Turns in one plane each, and the order they were made in; the first pair answered:
q650 (before |-> after):
[  6 -16  -7  22   0  15  -8  -1 -12 -13   4  -1  16  18   8  11   6   8
   5  -3   5  14 -13   0  10] |-> [  1 -12  -1  20  -3  12   0   2 -13  -6   9  -6   9  24  22  16   1   2
   5  -8  -4  13  -9   2   1]
[  8 -15 -14   3   3   0  -6  13   5 -29  11   8  10  -4  12  -1  -6 -26
   7 -13  14 -20 -26 -13  -9] |-> [  7 -15 -14   2   0  -4  -1  17   9 -22  10   9   1   0  19  -1 -10 -32
   8 -19   3 -19 -19  -9 -10]
[ -2  31  22   7 -10  -7   3  17 -12  12 -12  -6  -6   2  -8 -10   4   7
   8  33   7   3 -10   0   1] |-> [ -5  30  21   4 -12 -11   7  20  -5  18 -15   0 -15   7  -1 -13   2  -1
   8  24  -4   5  -1   2   1]
q889 (before |-> after):
[ -8  28  29   6  -4   4  12  -2 -22  21   9 -25  21  11  -1   1 -10  18
  -1  48 -14 -28 -19 -11 -13] |-> [-10  15  27   5  -6 -16  14   3  -5  30 -32   8  14   1 -17 -29  -2  14
   8  41 -30 -17  -5 -16  14]
[ -4   4 -10  -1   7   7   0   5  -4  -5  27  -8 -16  28  13  25  -4  -6
 -13  -4 -18   5  21  19 -10] |-> [ -9  12   6   5   4   1   7   7  -4  13  16  -4 -18  28  16  14   3  -5
 -13   8 -24   5  24  16  -9]
[  6 -12  12 -15   2   0  -6 -11   2  -6  23 -19  -4   8   6   8 -23  -7
  14 -32  -6  20  11   3 -16] |-> [ -1   1  27  -9  -3   0   1  -9  -5   8  28 -24  -5  12  13   9 -20  -5
  10 -18  -7  16   9   3 -25]
q29 (before |-> after):
[ 11 -13 -19  28  -2  13   2  -2   8 -30  12 -14  -4  17  11  14 -18  -3
 -14 -30  -2 -22  -6   6  -6] |-> [  6  -7 -14  48  -9   6  -3   2   6 -16 -19  13  -2  12 -14  -8   7  13
 -29  -2  -1 -22   1   7  10]
[-15  11  -8  13 -13   2   9  17  -1  20  11  11 -29  24  29   8   6 -17
 -20  -7 -28  -1  34  23 -15] |-> [-19  14   6  16 -15  -7  15  20   3  34 -15  24 -25  13  19 -12  13 -12
 -12   8 -29   0  33  14  -2]
[  6 -15   6 -11  11  -6  -7  -7   8  -3 -14   4   1 -12 -28 -18  -5  10
  18 -18   0  27  -2  -7  15] |-> [  8 -19  -5 -19  15   0  -8 -10   5 -13   7  -9  -2  -4 -15  -3 -15   4
  18 -31   0  28  -1   0   6]
q900 (before |-> after):
[ 20  14 -19  27   1   8 -15   3   7 -16 -21  31  -4  -9 -14   2  10  13
  -9  40  27 -20 -11  13  17] |-> [ 15  16 -10  28  -2   9 -13  -3   8  -6 -16  32 -19   0 -23   2  15  18
 -18  41  19  -5   2  21  13]
[-11  13   0  10  -5   1   9  18 -11  10 -11 -16   5  -1  24   5  -1 -11
   3  10   8 -36  -1   7 -20] |-> [-10  13  -4  14  -9   3   8  19 -11   9  -9 -11   2   2  20   6   4  -9
  -5  11   8 -36   4  11 -19]
[  4 -16  12 -23  14  -4   2 -18  10  -7   7 -18   5 -11  -4  -7 -26   1
  37 -21  -3  24 -17 -18   2] |-> [ 10 -18  -6 -17  13   0  -6 -10  11 -23   2 -15  20 -18   3  -3 -25  -1
  35 -20   8   3 -21 -23   4]
[  7   7 -12  10  -7 -25  14   5  -5  17 -11  20  13   6  10 -22  -2 -14
  -5  -2 -18 -21   1  -6  -8] |-> [  6  10 -13  12  -9 -25  13   4  -4  16 -11  21  12   8   7 -23  -1 -13
  -8  -3 -17 -20   3  -4  -6]

Each pair is two turns apart.
[ -5   1  -2  18  -6  28 -22  17   5  15   2  28 -22  13 -28   4  13  39
   0  24  -4   2  13  35 -14] |-> [ -2  -9 -15  14  -1  30 -30  15   9  -1   3  30 -20   9 -32   6   9  39
   4   9   1   4  12  35  -8]	q889, q889
[ 16 -20 -33  -6  12   6 -20 -19   6 -40   0   6   5  -7 -28   6   3   8
  -5 -21  18  13  -2  -1  13] |-> [ 12 -16 -20   0   8  -2 -17 -18   8 -23 -21  17   2 -11 -41 -11  14  14
  -6  -8  13  21   2  -1  22]	q29, q900
[  0  16   1   5 -18  18   2   2  -9  19  26 -23  -3  18  13  30   5   8
 -14  -2   1   1  -2  14 -15] |-> [  2  16  10  -3 -13  13   5  -1  -9  22  25 -31   0  14  17  30  -4   5
  -1  -3   2   3 -11   6 -16]	q900, q900
[ 10  17   7  -1  19  26 -12 -28 -22 -19  34 -37  38  -6 -10  31  -4  25
   5  32  46  -9 -45 -10 -15] |-> [ -2  34  45  -4   9  10  12 -22 -22  20  24 -42  27  -3  14  19  -9  16
  18  41  23  -9 -46 -18 -22]	q889, q29
[ 10 -12  -6 -15  16 -14 -13 -17  11   9  -1 -12  18 -13 -20  11  -6   1
  46 -25  16  13 -28  -5  14] |-> [ 14 -15 -37   3  10  -5 -28  -5  14 -11  -5   3  27 -12 -24  14   7   5
  25 -19  24  -9 -20   5  19]	q900, q900
[  5  19  49  -5 -25  -5  12 -11   0  33   1 -23  17 -24 -10 -26  -3  10
  22  -1   2  -8 -22 -30  16] |-> [ 14   5  21  -4 -22  -6   2  -3   8   9 -15 -15  33 -36 -10 -29  -3   5
  27 -10  10 -25 -26 -36  28]	q900, q889
[ 24 -26 -43 -15 -22 -22 -15 -19  11 -11 -27  19  -4  -5  20   5 -19   4
  47 -59 -28  12  17 -15  -2] |-> [ 22 -27 -57  -3 -28 -16 -22 -16  11 -20 -26  28  -6  -1  16   6  -7   7
  31 -54 -27   7  26  -7  -1]	q900, q900
[-26   5  -1 -11  14   7  33  13   3  -5   8 -16   3   0  30   7 -24 -28
  14 -26   7  -9   6  -2   0] |-> [-27   8 -28  17   5  21  13  20   1 -20   6   4   5   8  10  10   3  -9
 -23  -9  18 -19  25  17   3]	q900, q29
[ 10 -19  -2 -20   2  -7  11   2  11  -7 -15   7   3 -18  26  -3 -19 -25
  34 -27  -4 -11 -14 -25  11] |-> [  6   1  12 -13   0   4  18  -3  -7  -1  13 -17   4  -8  40  16 -21 -22
  25  -9   4 -23 -25 -22 -13]	q889, q889
[ 16   2  -3 -23  37  -8  13 -28   5  25  16 -25   3  -9   0 -10  -3 -13
  50 -43  12  31  -1 -19 -18] |-> [  9  14 -20  25  21   7 -11 -25   0  24   0  17  -5   1 -46 -22  50  20
  -6  -1  19  32  30   8  -5]	q29, q29
[-10   9  39   0   3  -3   9  -6   0  22  -2  -2 -10  -2 -12 -14  10  11
   1   8  -6  23  -8   3 -10] |-> [ -3   3  23 -12  11   8   7  -8  -3   2  27 -25  -3   1   8  10 -10   1
   7 -13   1  14 -17   3 -23]	q900, q29
[  6  -8 -11 -13  13  -1  -7   2   7 -18 -16   8  19 -14  -9  -1   1  -5
   7   0  12   0  -6 -15  14] |-> [ -2   4  -3 -14   8   1   9   7   2  -5  11 -11   6   3  25  18 -11 -19
   4  -4  -1  -8  -3 -10  -9]	q889, q650
[ 16 -10   4 -16   8 -24   1  -5  18 -14 -40  15  21 -20   0 -14   1  -1
  25 -19  -8  12  -3 -19  29] |-> [ 12   9   2 -19   8   3   6 -13  -4 -23  29 -31  15   8  32  36 -13  -7
   9 -22   0   0  -9  -3 -17]	q29, q889
[  7  -7   8   3 -30 -12  16 -11  22  30 -18  21 -32   6 -16 -24  24 -12
  -5 -28 -38  25  66  15   1] |-> [ 28  -7  -7   8  -5  21 -19 -39  -3 -24   5  -2  24 -23 -67  -6  31  34
  -9   9  38  13  12   8   7]	q650, q889
[ -1   3 -13   1   0  -3 -12 -13  -2 -10  -5   7  13 -16 -14   2   0  16
   4  11  16   6 -17  -6   8] |-> [ -9  17   1  -1  -9  -5   4  -4  -7   9  16 -11  -3   1  24  16  -9  -4
   7   7   0  -1 -12  -4 -15]	q889, q650
[ 12  -3  -5   1  -5  -9  -4  14   2   2 -20  11  11 -20   1  -4  15  -7
   2  19  -6  -9 -11  -2  15] |-> [ 14  -7 -23  -4  -2   5  -9  10  -2 -17  15  -5   5  -7  12  20   6 -13
  -6   0  -3 -11  -6  10  -1]	q29, q29
[  6  -4  16   5   6   0  -2 -14   5   3  -6  12   1  -4 -22  -5   9  17
 -12   7   4  25   7   1   6] |-> [ 10  -8   7   1  10   8  -6 -19  -1 -12  10   2   3  -4 -21   6   3  16
 -14   1  11  22   2   3   2]	q889, q889
[ 14 -18 -35  -5   9  -9   8  -6 -12 -57 -13  17  48 -60 -17  10 -10   9
  11  27  35 -11 -59  19  30] |-> [ 15 -18 -44  -3   9  -1   4  -8 -15 -66   2  13  44 -54 -16  21 -11   7
   2  24  37  -9 -55  26  23]	q29, q29
[ -7   6  25  16 -11  11  -1  12 -13  -8  -8  33 -13  19 -35  -3   7  49
 -14  30  -7  11 -11   1  -4] |-> [  1  -3  37  -9  -3  -9  13  20  -7  -9 -24  15  10  -2  -6  -8 -25  26
  34  15  -6  -6 -42 -30   0]	q29, q900
[-12 -14 -37   3  13 -20  11  21  10  -8 -45   7   2   8  30  -9 -13 -37
  27   8 -34 -24  20  -9  15] |-> [ -9  -8 -46  -2  22   3   5  12  -3 -28   1 -27   9  17  42  27 -25 -36
  20   7 -14 -35   5  -2 -12]	q889, q889
[-10 -14  65 -11  -2 -26  35  -9 -20  27 -29  -6 -34  -2  14  -4  -2   1
 -10   8  -3  16  18  -5  19] |-> [ -5 -22  54 -23   1 -22  36  -9 -17  19 -10 -15 -40   4  29  11 -16 -13
  -7 -16  -9  17  21   1   9]	q29, q889
[  2 -38 -13 -13 -25 -13  -4   9  30 -23 -10  20 -19  23  16 -21 -27 -20
  -3 -16 -32  -5  44  -5   3] |-> [ 15 -23 -14  -5  -8  21 -26 -17   1 -57  24 -14  22   8 -18   4 -22  19
 -16  26  31 -19  -3 -11  -6]	q650, q889
[ -5 -18  28  -6 -10 -14  11   9  10  19 -16  14 -28  -3 -17 -41  19  13
 -21 -14 -12  32 -15   3   2] |-> [  1 -26  20 -29   2  -6  16   4   6   1  21 -17 -26   1  11 -13 -10  -4
  -4 -45  -9  26 -28   0 -19]	q900, q29
[ 18  -7  19   5   1 -14   4  15  14 -17 -37   8   9 -30 -20 -25   3  20
  31  -2  20  10 -21 -26  51] |-> [ 17  -6  -1  23  -6  -6  -8  22  13 -27 -36  21   8 -24 -27 -24  19  26
   8   6  24   4  -7 -14  52]	q900, q900
[ 36 -28   4 -26  38 -40 -12 -24   5 -17  -3  11 -15 -39  32   5  -7  -9
  -5 -21   1 -32 -39 -17  18] |-> [ 32 -12 -12   1  31 -10 -26 -29 -14 -28  33   7 -22 -13  21  29  18  10
 -53   1  13 -39 -25  11   0]	q889, q29
[  1  27  51  17  16  -9  11 -18 -23  19  21 -22  28 -10   6  -2 -34  30
  15  27   5   3 -13  -7 -13] |-> [  4  15  41  19  13 -26  10  -3  -8  18 -22   3  36 -25   4 -26 -31  23
  29  22  -1  -5 -12 -18  10]	q889, q900
[  2 -13 -10   9   5   1  -9   4  12  -9 -10  -3  10  -8  -2  -8   0   3
  11  13  20  -8  -8  -7   8] |-> [  2 -13  -5   3   5  -4  -5   3  15  -5 -13  -3   9 -10   0 -12  -2  -1
  15   9  16  -6 -10 -11  10]	q900, q29
[ 18 -28 -26 -17  15  -9   4  19  20 -29 -10   7  17 -20  26  -4 -27 -28
  25 -29  -4 -21 -17 -18  13] |-> [ 12  -3 -43  22   2  27 -16  15  -2 -39  26   5  10   8   5  23  12   2
 -36   9  16 -31  -1  17  -8]	q889, q29
[  5   0  18  -1   6  13  -2  28  -7  -7  -2   9  26 -23   5  14  -1   1
  23 -13   3 -26 -31  10  -9] |-> [  5   5  12   5   3  22  -5  29 -13  -9  14   6  21 -13   6  26   2   1
  10 -12   3 -28 -23  17 -18]	q889, q29
[-21 -30  33 -48  11 -45  31 -23  30  25 -26  24  -4  -6 -12 -45 -23  -3
  48 -40 -34  47  -1  -9  23] |-> [ -4 -42 -41 -45  17  -1   2 -20  21 -46  52  -8   2  18  19  24 -39 -16
  16 -78  -7  13   2  16 -13]	q900, q29
[ -5 -18 -34  17   6  20  -4  14  -2  17   7  18 -24  16  19  14   3  -5
   0 -43 -35  -1  23  -1  -4] |-> [  5 -10 -38  25  18  42 -23  -6 -19  -9  27   2   3   3 -12  27  12  25
 -11 -15   9  -4  -5  -1  -6]	q650, q889
[-15  25 -22  -3 -13  39  17  39  19 -43  57  -4   0  15  54  24   8 -10
   3  19  15 -27 -22  -7 -35] |-> [-24  37  -8  28 -27  27  14  45  22 -15   7  41  -2   9  12 -14  50  18
 -21  64   9 -16  -2  -2  -7]	q900, q29
[ 18 -30 -13 -25  21  -2   2  -5   2 -50  18 -19  10 -14  20  40 -24  -9
  14 -44  -8  15  -5  16 -15] |-> [-11  22  57   0  -3 -17  35   2 -15  22   6 -25  -3   2  40  25  -3  -2
   3  21 -27   5  -8  13 -35]	q889, q889
[  1 -31 -16 -13  -3   6  -4  10  21  18   8  -1 -15  11  19  -1 -13  -5
  12 -35 -27   5   7  11 -21] |-> [ -2 -25 -29   7  -8  19 -14  11  14   9  16   8 -17  18   5   5   5  12
 -14 -20 -17   3  15  24 -23]	q29, q889
[ -5 -15   0 -12 -16  15   4   9  18  -1  18 -12  -6  27  -1  13 -30 -24
 -12 -47 -19   5  38  -4 -32] |-> [-12  -8  25   2 -24  -4   8  15  24  28 -40  19   1   9 -29 -31  -5  -6
 -10  -9 -21   7  37 -17  -1]	q29, q29
[ -6   4  -8   1  -5   8  14   3  -9  -5  30 -16  -9  26  33  30 -23 -24
  -7  14  13 -14  -1  -5 -17] |-> [  3 -24 -33   3   3   5 -13  -6   4 -32  -9  26  -1   4 -30   0  -4  -1
 -12  10  28  10   9  -2  25]	q650, q650
[ 22  34 -34  19  14  -1 -18 -14  -3   8 -19  -4   9 -14  18  15 -15   6
   1   5  -2 -23   5  23   9] |-> [ 21  32 -27  11  15  -9 -13 -12   1  13 -25  -7  11 -19  22   9 -20   3
  13   2  -3 -22  -2  15  10]	q29, q29
[ -7   8  14  18 -12  -5  -1  -1   8  44   5   6 -30  27  23   4  13  -9
 -19  10  -2   3  32  13 -10] |-> [ -6   9  26   7  -9  -7   7  -6   8  49  12  -6 -30  25  31   6  -1 -14
  -5   4  -2   8  25   7 -15]	q900, q29
[ -6  18  27   6  -5  -7   6   2  -6  22 -11  12  -2  -4 -22 -20  15  24
 -20  28   1  16   2   3  13] |-> [ -1   4  20   1  -4 -15   6   6   2  16 -25  22   1 -12 -24 -29  11  18
 -10  16  -3  19   2  -1  24]	q650, q889
[ -9 -23 -20 -18 -13   5  -1   3 -17 -10   7 -29  -8  -4  14  16 -21   0
  24 -10  30  22 -19 -18 -21] |-> [-23  -1  12  -4 -26  -9  17  11 -18  32 -16 -17 -16  -2  18  -5  -9   4
  22  19  16  21 -14 -21 -20]	q889, q889
[ 13  12   8  16   3   9   8   0   3  -6 -13 -25  21  -7  30  20 -11  14
   3  27  21 -26 -19  -9 -18] |-> [  9 -10  -6   8  -8 -11  15  15  28   5 -34   3 -11   0  43   4 -14 -12
   7 -14 -22 -12  20   0  -6]	q650, q889
[  5  -5  -5  -4   5 -11   1   3   2  -5  -8   2  -1  -2   8   0  -7  -5
  15 -31   3  -4  -4  -1 -10] |-> [  9  -3  -5  -4  11  -5  -1  -1  -3  -9  -4  -3   7  -6   3   3  -6   0
  16 -23  13  -8 -13  -3 -10]	q650, q650
[  3   5 -47  30 -16  17 -21  24 -11 -21   4  23   3   7  -2   8  33   7
 -42  19  15 -30  20  17   0] |-> [ -4  19 -33  33 -19  15 -10  28 -16  -7  13  13  -2  15  18  15  29   2
 -43  28   8 -37  20  15 -13]	q889, q650
[ 17  -7 -13   3   5  13  -8   9 -16 -31  -3 -28  19  -5 -14  25  -9  -2
  17  17  27 -13 -22  20 -10] |-> [ 11  -1 -12  19  -2  13 -11  10 -18 -24 -13  -8   8   4 -35  14  13  10
  -5  33  22  -3  -4  31  -6]	q29, q900
[-48   0   3  19  -7   3 -12   9 -20  40   7   1   4  21   8  39  -9 -19
   6  25   3  -8  16   2 -16] |-> [-38 -30 -32  11  -2  -3 -28   8  -2  16 -13  30  -2  14 -17  27  -6 -20
   6  -6  -3  12  35   7  10]	q650, q889
[ 11 -24 -62  14  11  20 -20  11  -6 -69  13  15  10 -10   6  11  -4  -2
  -6 -36  28 -33  -6 -11  -2] |-> [ -7  17 -25  35  -1  35  -9   8 -30 -36  47  -8  -6  18  17  31  11  12
 -36   4  25 -35  -2   5 -35]	q889, q900
[  3  -1  -8  15   0  13   6   8  -5 -25   1  -9  14  -7   9  14  14   5
  -6   8   4 -20   0 -11  -9] |-> [ -3   4  -2  18  -4  16   8   2  -6 -13   8  -3  -3   6  -3  13  23  10
 -18  10  -7  -1  13   2 -10]	q900, q900
[-10   2  13   8  -2  10 -11   2   2  10  -8  -3 -17   4 -28   7  14  11
 -11   8   9  23   6   4   9] |-> [-13   7  22   9  -5   6  -5   5   1  17 -13  -6 -16   1 -22   1  13   9
  -9  14   6  18   4   0   7]	q650, q889
[ -2  10 -11   8 -12 -10  15  26  10   2 -16   2  -2   4  51   0 -12 -15
   9 -11 -23 -18   8 -10  -2] |-> [  4   3 -25   2  -5  -7   9  23  12 -15  -7  -2   2   2  48   4 -17 -16
  10 -22 -16 -18   6 -10  -1]	q889, q889
[ 21 -13 -40   3   2  -1 -16  15   6 -29 -12  13  11 -16   7   2  -8 -16
  -9 -22  -1 -29   1   5   5] |-> [ 15  -8 -32  17  -5   1 -18  12   6 -17 -22  29  -2 -10 -15 -10  12  -4
 -28  -9  -8 -13  19  18   9]	q29, q900
[  1 -28 -44  -8 -11  16 -19  27  22 -47  23   3 -12  14  37  34 -25 -29
  -9 -45 -21 -16  29  14 -14] |-> [ 13 -23 -46  -2   3  34 -34   9   4 -71  29 -11  23  -6   6  40 -19   1
  -8 -17  23 -27  -7   6  -9]	q650, q650
[ 22 -19 -19 -23  30  -5 -17 -36   8 -34  -1  -8  17 -17 -56 -12 -23  19
  13  -7  40  26 -17  -8  23] |-> [ -1  17  14 -23  11  -6  24 -17  -1  13  50 -48 -21  29  30  25 -43 -21
   9 -14  -6   7  -2   2 -36]	q889, q650
[  4  16  -9  17  26  32 -22  -3   1 -31  -7   8  22  -9  -1  -2   9  22
  -2  18  16 -29   9   0   0] |-> [-10  32  17  21  11  16   2  11   4   7 -15   7   2   8  38 -10   3   1
   4  21 -17 -34  22  -2 -12]	q650, q889
[  5 -12 -16  14  -1  -4 -13   5 -11 -21 -36  19  31 -31 -31  -2   9   8
  -3  31  24 -15 -15  -8  19] |-> [-13  -2   1   6 -19 -20  21  29   1  21 -23  13 -12   5  40   6  -9 -37
   3   1 -33 -21  18  -2 -10]	q650, q650
[ -4  -3   1  -7   3   1   5 -14  -8  11  25 -16 -13   7  12  18 -18  -6
   1 -19  -2  17   2  17 -21] |-> [ -1 -12  -8  -7   5   3  -1 -18  -3   3  21  -4 -15   6  -4  16 -11  -1
  -5 -27  -2  27  11  22 -14]	q650, q889
[ 11 -17 -15  29  16 -12 -13  10 -24 -29  13 -10  49 -18 -28   9 -13  12
  -7  42  30 -29 -27 -30   9] |-> [  7 -18   5  26  13 -28  -3  13 -17 -10 -12  -1  48 -25 -31 -12 -12  12
   6  48  18 -23 -28 -39  21]	q900, q29
[-28   9  15   7  23  12 -58 -16 -19 -26  11  12  10   9 -26  16  32  18
 -10  18  20 -10 -37   1  44] |-> [-31  14  46  -8  28  -7 -39 -13 -18  -2  -4   1  14  -3 -11   3  15   7
  22  20  12 -12 -56 -22  47]	q889, q29
[  0   0 -24  16 -10  17 -18   9 -11 -27   5   1  15  -9  10  17   9  -1
 -18  26  26 -42 -18  -1   0] |-> [ -9  10  -8  28 -21  14 -14   7 -11  -6  -1  15  -4   4  -2   8  25   8
 -35  39  10 -27   2  11   1]	q900, q889
[  1  37  25  -9  10  12   4 -14   4  26   1 -32  -9   9   6   4 -19  20
  22  -3 -13  13 -35  -2 -24] |-> [ 10  31  -7  -1  11  15  -9   1   6  -3 -10 -30  17  -4  20   9 -21  14
  22   0   6 -24 -49 -12 -20]	q900, q900
[  9   2  13  14  16  21 -30 -26  18  -2 -30  36 -28   9 -40 -43   4   6
  -3  -2  -8  53  18   0  16] |-> [ 14  -6  28 -21  28  17 -17 -34  20  -4  -5  -1 -25   5 -10 -28 -35 -14
  35 -32 -11  56  -3 -16   1]	q900, q29
